One vector is turned by the same rotation once a step. Each row is the vector after some number of steps, and that number follows the row.
The counts run from 0 to 485.
[-39   2  24  -4  -1 -28   7 -38   7  13  -9 -28  18  -3  -5  16   3  -9
 -13  16  12 -49   7   0  39  10  23  27  48  33  13   0 -27 -15 -25   9
  -2   7 -39 -22  16  10   2 -37 -29  -2  26   3  -8  65 -23   9]	214
[-45  12 -21 -46 -12 -10 -38 -17 -11  -5   2 -20 -34   3  16 -12   9  16
 -19 -34  47 -18  24 -25  17   0  27 -20  13 -14  31  -9  -9   9 -20  17
  -2 -10  28  35  -5 -12  26 -32  10 -18  28 -25  25  21 -15  -7]	193
[-48   5   0  -5   0 -14  11 -38  -7 -11   6 -22  18 -12 -30  16  -5  -6
 -31 -18 -29 -45  40  -5  37  14  23  20  43   1 -10  19   6 -27  -4  17
  36   8 -32 -24  10 -25  21 -30 -17  17  33 -24 -24  48 -17  12]	157
[-20  27   0 -61  -6  -6  33 -18 -18  10 -18 -11 -11  43  14  -3  16 -17
 -35  12  30 -50  12   9  67 -16  34 -18  -6  -5  28 -23  -4 -19 -11  25
  17  15 -13  11   2  18  14 -15  22  24   9 -20   1  38  -9   0]	88
[-18   2 -17 -42 -14 -11   3   0 -27   5  -6 -28 -32  61  44 -26   4  -2
 -19  28  34  -2 -26  14  74 -12  25  -8  -4 -16   4   0 -16  19 -30  10
  -4   8 -10  23   7  35  18   6  -3  -6  17  -8  22  24  -4   3]	78
[-28 -15  -6   1 -28 -23 -16 -18 -29   2   0 -55  -7  33  47 -12  -6 -12
  -6  16  17  17  31  -2  41   7  41 -10 -16 -33  13   8 -13 -12 -16  33
  -2  16   4  35  17  20  48  30 -13  -5  22 -35  38  11  13   7]	18
[-53  -9  -7 -15  15 -16   4 -23  19  10 -21 -14  30  31  26  -9 -19   6
   4  12  32   5 -31  11  47   6  22   3  41  -8  25  21  -2  27 -18  -8
  13  13 -12 -27 -34   3 -22   3 -38 -51  30 -19  12  45   1  -1]	439
[-10 -13 -10 -44 -22  24  13   1 -42  20  25  -9 -24  40  23   3   0  -6
 -21  39   8 -33  -2  16  60  -5  18  -9  10 -29   1  13  -3 -12 -29   8
  25  10  -3   7  11  17  42 -13  34  45   8   5 -13  44 -18  12]	465
[-60 -25 -17  -6   2  -4 -14  -5 -23 -42  -9 -39 -20  15  29 -38 -11   7
 -10 -27  12   6   9  -9  18   1  10   0  29 -36  -6  28  23  29  -2   3
  38   1  15  16 -21 -10  28   3 -35 -22  37 -24  37   6   3   2]	126
[-31 -11  11 -31 -12 -49 -31 -57 -30  -7   4 -18 -14 -20  33   8  -5  17
 -14  -7   9 -14  29  -2  35 -13  39 -16  42 -15  11  41   6  33 -14 -15
  34 -34  17   7  -2 -15  18 -23  -8  38  23  18   0  27  -1  10]	258
[-14   9   6 -35  -8  -5  29 -30 -15  -3   3  29   5   7   7  10 -18  -4
 -10  10  19 -28  36   9  60  -2  51 -12  27 -13  12  13  17 -24 -50 -28
  57 -22   7 -10 -24  -3  17   2  -2  20  -6 -30 -31  35  16 -15]	420
[-28  -5 -30 -30  10 -17   9 -10   4  36  -1  18  34  23  10  29   4  10
  -1  -5  25   8   0  -3  35   8  15   6  34 -27  45   1   9 -14 -32   0
  10 -22  16 -32 -30  -5 -23  -2  17 -33   8 -40 -27  64  18 -28]	429
[-29  -7   5 -48  -7 -35 -15 -27 -10  56 -11 -20   5  22  18  27  19  -6
 -23   7  28 -29  14  14  32  -5  33   5  -8  -1  51  -4 -16 -11   0  25
 -14 -10  -4  -5  25  16   7 -17  34  18   5   2   5  66   7   4]	205
[-32 -16 -20 -24   4 -34 -30 -20  -3  46  -2 -20  31  12  29  41 -13   4
   0   2  22  26  -2  24  45  19  29 -22  24 -26  32  20  -5  14 -37  12
   4 -18  17 -11  -7  -8 -24  24  -1 -12  17 -38   9  50  41  -5]	379
[-26 -30  -9  -5  -3 -17   8  -9  -7  44  16  10  22  18  20  17  -6   2
  11  23  19   0  11  -1  12   6  13  52  21 -19  35  20   4 -27 -24  -9
  14 -32  -7 -36 -14  28  -6  -6   2 -11  -4 -23 -19  79  16 -22]	485
[-33 -14 -21 -27  -4 -44 -17 -26  -5  37 -11 -31  17  14  33  37  15 -15
 -27 -13   1  20  -4  27  49   1  14  -2  12 -24  17  15   6  22   7  21
   8 -29 -10 -13  19   4 -39  15   4  -4  34 -16   7  54  42   0]	323
[-34 -11 -13  45   1 -16 -12   0 -20 -22  25 -19   9   0  19  -3 -26   0
  16   0   8  23  12 -23  29  16  19  37  47 -12   0  15 -10 -21 -59 -14
  10 -19  -3 -10  -7  23  25   2 -46 -43  22 -54  -4  27  16 -20]	172
[-41 -25 -23  -8  -2  40   9  23 -25  22  12 -42 -13  54   9 -14  10 -17
  -9  26   1 -24  -3  -8  30  15 -13  43 -12 -29   3 -12  -3 -31 -13  35
  -7  34 -23   7  18  19  24  -8  13  -4  26 -42   9  46 -11   4]	342
[-51 -14 -19 -23   1 -23  -6  -4   3  26 -24 -44  -2  59  30 -21   0   0
  -9  -7  37   5 -15  -4  39  -2  13  22 -12 -20  23   2 -25  19  12  39
 -20  26 -13  11  -3  17  12   0 -14 -40  29 -28  42  23   3   5]	449
[-47 -10 -17 -42  -6  -3   3 -25  -1  13   7  24 -14  10   4 -13  15  15
   5 -14  41 -36  34 -25  -4 -14  23  46  19 -27  44  22  10 -25  -1   0
  36 -21  20   0 -28   4  23 -38  13  -1  -5 -17 -17  57 -13 -19]	362
[ -2   6  -8 -48 -29 -29  -4 -29 -37  -6  -1  -6 -14  41  46 -11   1   8
 -29   9  12  -5   4   7  86 -10  44 -26  12 -19  11  19  -8  31 -25   4
  25  -9   7  10   0  -1  33  12  -8  27  10  -6   8   6  -9   8]	140
[-31 -19 -19 -17  -8  24  35  13 -28  14  -5 -42  -4  50  23 -15  -2 -13
 -11  22  -4  -6  16   0  42  10  13  20 -17 -39   6   7  14 -34   2  38
  31  37 -13   3  -9   7  31  12   5   0  30 -52   4  19  -1   1]	343
[-43 -10  10 -30  -3  13  24 -18 -22   3   7  -2 -29  20   4 -23  -1 -16
 -10  22  31 -71  29 -18  13 -17  18  48  12   0  18  15   8 -38  -7  -1
  30  -7  -5   6  -5  29  38 -38  10  20  -4   1 -18  46 -29 -10]	413
[-20   6 -19 -41  -6 -27   9 -21  -7  40   0  -7  12  36  17  32  22 -19
 -40  12  -1 -26  -6  12  61   4   8  17  21  -3  10 -12 -16   6  -2  24
  -4   1 -28 -32  17  15 -23 -19  21  14  24  -8 -16  73   1   0]	210
[-14  27  21 -33 -13   0  38 -38 -21   9 -17  -2  -7  12   3   5   1 -17
 -12  -2  26 -35  60  12  43  -6  46   4  -2   1  20  -6  16 -48 -40 -11
  38 -20  -4   8   3  13  20   7  13  28  -5 -35 -16  38  12  -9]	38
[-43 -19   3 -16   4 -12   6 -28   1  14 -17 -50  10  36  47  -7 -28   1
   7  37  14  13 -13  17  72  12  36 -18  22  -9   9  18 -12  25 -21  12
   3  35 -13 -11  -8   8   8  30 -34 -15  32 -19  25  22  15   9]	389
[-78 -11 -23 -15  17 -15  -8 -14  21  -5 -28 -26  17  15  -2 -12 -16  16
 -12 -32  26 -13  -6  -6  16  24  13  -2  51  -3  11  13  12  25  -3  10
  14  17  -1 -12 -29 -22 -19 -19 -26 -56  35 -31  14  43   6  -3]	438
[-62 -17 -17 -12   1  12 -13   5 -26  -2 -17 -44 -16  15  30 -15  -7  -1
   4 -11  20  14  23   9  18   5  21 -13  -5 -47   0  24  37   6 -18   6
  37  11  28  28 -13 -11   3  26  -9 -15  21 -38  40  14  26 -10]	125
[-28 -35 -11  -5 -11  10  13   9 -30  20   1 -15 -12  41  42 -27 -12  -7
  11  27  36  16  11  -7  10  -8  18  42 -13 -40  31   4  15 -41 -29  -8
  26 -13  14  11  -8  43  20  23  -6 -23 -12 -36   6  31  24 -25]	236
[-64  -8  -6   3   0  27 -10  -1 -33 -35   1 -30 -36  -5   6 -26  -5   2
  -1 -21  19 -15  35 -18   2   1  13  15  29 -40 -11   6  38 -24 -37 -11
  46   3  25  42  -9  -6  21  -6  -9 -17   7 -43  24  20   3  -7]	238
[-49  -6 -12  -9  15 -14  41 -24  16   4 -22   9  41  25   6   0 -15  -9
   3   4  18 -27  -6   4  40   4  20  27  43  -4  16  16  11 -21 -26  -4
  27   1 -21 -50 -32   5  -8   0 -28 -36  11 -30 -26  49  -1 -18]	108
[-37 -16  -9 -42 -10  14  17 -13 -20  11  21  -5 -22  38   8 -21  14  -3
  -9  14  18 -54  30 -20  14  -5  19  35   2 -20  30   2  -6 -34   5  28
  15  18   2   3  -7  12  62 -34  23  27  10 -13 -13  40 -35  -1]	31
[-31  16  -4 -11  -4  -2  15  -1 -18 -42   6 -12 -26  23  10 -49 -10  -1
  -9 -11  41 -30   5 -38  32 -17  23  47  30   0  -1  -6   4 -30 -41 -12
  23  -4  -5  11 -19  40  39 -25 -35 -24  10 -32  -3  19 -23 -22]	295
